Rows are one point carried round by a steady rotation, each followed by how many steps it has turned.
The counts run from 0 to 429.
[-19.3  -5.8  14.8  43.8  -5.1 -26.3  24.2  32.5  -8.7  12.8  38.2   5.8
  29.9] : 40
[-16.4 -14.9  14.5  -1.1  23.4 -34.9 -23.3 -18.9 -32.2  -5.0  14.2 -47.1
  11.8] : 56
[  1.6 -11.6  11.9  -6.9  -1.6  -7.8 -24.2 -28.4 -43.4 -16.0  45.6 -39.3
 -15.6] : 268
[ 43.5 -26.4 -16.9  -8.0 -40.2 -26.8  -4.9 -28.6   0.5  25.9   0.7  -4.4
 -28.9] : 181
[ 18.9  -5.0  38.0 -26.8  19.5 -34.3 -25.4  -2.2 -40.9  10.7 -10.5 -24.1
  24.5] : 356
[-10.8 -38.0 -37.4  -9.9  23.9  42.2  -5.2  -5.0  19.4  -0.3 -31.9  -6.0
  -4.5] : 409
[ -7.0  23.1  14.6 -23.3  17.2  21.2 -15.9  -2.6 -35.9 -10.6 -58.0  -1.9
  19.7] : 322
[ -3.6 -14.3  36.3  10.2  13.6   2.8 -11.1 -17.3 -16.8 -43.7 -22.3 -35.7
  20.7] : 234
[ 18.2 -12.0  -9.8 -24.8 -19.4 -38.2 -19.6 -21.8 -21.5  48.1   1.5 -18.5
  -7.5] : 360
[ 18.1 -34.5   9.2   5.0  29.2  21.6   3.9  -5.3  13.1 -10.9 -60.4 -12.4
  12.4] : 201
[  1.6 -12.9  24.4  12.5   8.9 -16.9  -6.8  -0.8 -26.5 -30.6 -49.3 -24.9
  29.6] : 22
[ 22.9 -33.1 -20.0  -3.5 -30.6  -3.8 -14.1 -21.8   1.7  49.1  27.1 -14.6
 -35.9] : 392
[ 14.9 -21.7 -30.3 -23.1  14.6  25.3  15.7   1.2   9.0  -8.2 -57.1   9.9
  11.2] : 169
[  6.9  -6.2   8.7  24.6 -45.2  35.7  -3.8 -34.1   3.2   7.6  10.7 -15.3
 -36.2] : 243
[ 20.5  22.1   1.7  -4.3   7.4 -10.1  10.5  53.8   3.5   7.7  30.8  30.3
  13.7] : 130
[-16.0   2.4  28.1  52.2 -19.9  -7.6   9.7  30.9  -3.5  19.1  21.2   2.3
  24.2] : 38
[-13.9 -33.1 -10.6  29.8  13.3 -12.0  24.5  41.4  29.4 -13.4  36.2  -2.5
  22.6] : 222
[ 16.9 -24.2  11.4  -4.4  30.9  33.3 -22.4  -1.4  11.0 -16.4 -42.9 -27.9
   6.1] : 412
[-41.4   0.5 -37.2 -17.0  18.2  46.8  14.3 -11.4 -20.3 -19.1   1.7   9.7
  -7.4] : 287
[23.3 35.5 26.5 -0.5  7.0  3.6  5.2 57.1  7.4 14.3 34.2 24.0 12.7] : 129
[ -0.9  29.6  17.3  -2.2 -12.7  37.6 -25.7  -5.3   7.5  42.8   6.8  -1.6
 -18.5] : 94
[-11.6 -33.2 -26.7   5.9  15.5 -26.7  18.6  46.6   4.1  21.1  14.1  25.8
  28.9] : 373
[ -2.1  35.4  33.7  14.6 -23.4  36.0 -24.6  23.4   5.7  49.0   8.7  -7.5
 -14.0] : 95
[ 36.5   1.8  17.5 -38.2  40.1 -16.7 -20.3  11.1 -15.3 -19.0 -13.0 -16.1
  21.1] : 144
[  6.9 -37.3 -22.8   6.7   9.5  20.0  11.8 -12.4  12.4  -8.7 -58.2  10.2
  13.3] : 199
[ 29.0 -22.5  24.2   5.4  25.4 -26.2 -15.8   2.6 -14.0 -21.2 -34.7 -21.9
  22.3] : 204
[  1.3  23.9  -4.0 -20.3 -53.8   5.7  -8.6 -33.0 -26.3  21.0  26.9 -10.4
 -28.3] : 302
[ 20.5  13.7  38.0  48.5 -30.4  -2.9  18.8  34.1   3.3   4.0   3.2  14.0
  18.7] : 7
[-18.4   9.6  26.0  21.7 -35.1  30.2  -5.8  -5.6   7.0  46.0   6.5 -21.7
  -9.7] : 64
[ 24.5 -36.0  -4.2  -2.4  -9.3 -37.0 -17.4 -23.9 -19.1 -20.9  19.6 -42.4
  -2.9] : 208
[ 11.3 -29.7 -58.3 -26.0  -2.7  14.1  15.7   0.4  -1.5 -10.8  -9.2  27.2
   5.5] : 166
[  3.5 -16.7 -10.5  20.8 -43.6  15.9  -5.6 -27.7   5.5  21.5  24.2 -17.7
 -38.8] : 242
[ 19.9 -23.4 -13.0   6.1 -29.5  15.5 -13.2 -17.8  16.8  56.9   1.5 -23.2
 -35.4] : 393
[ 16.0   3.2   0.6 -34.9 -18.1 -44.4 -15.2 -18.4 -50.6  15.5   8.2 -13.1
  -4.1] : 329
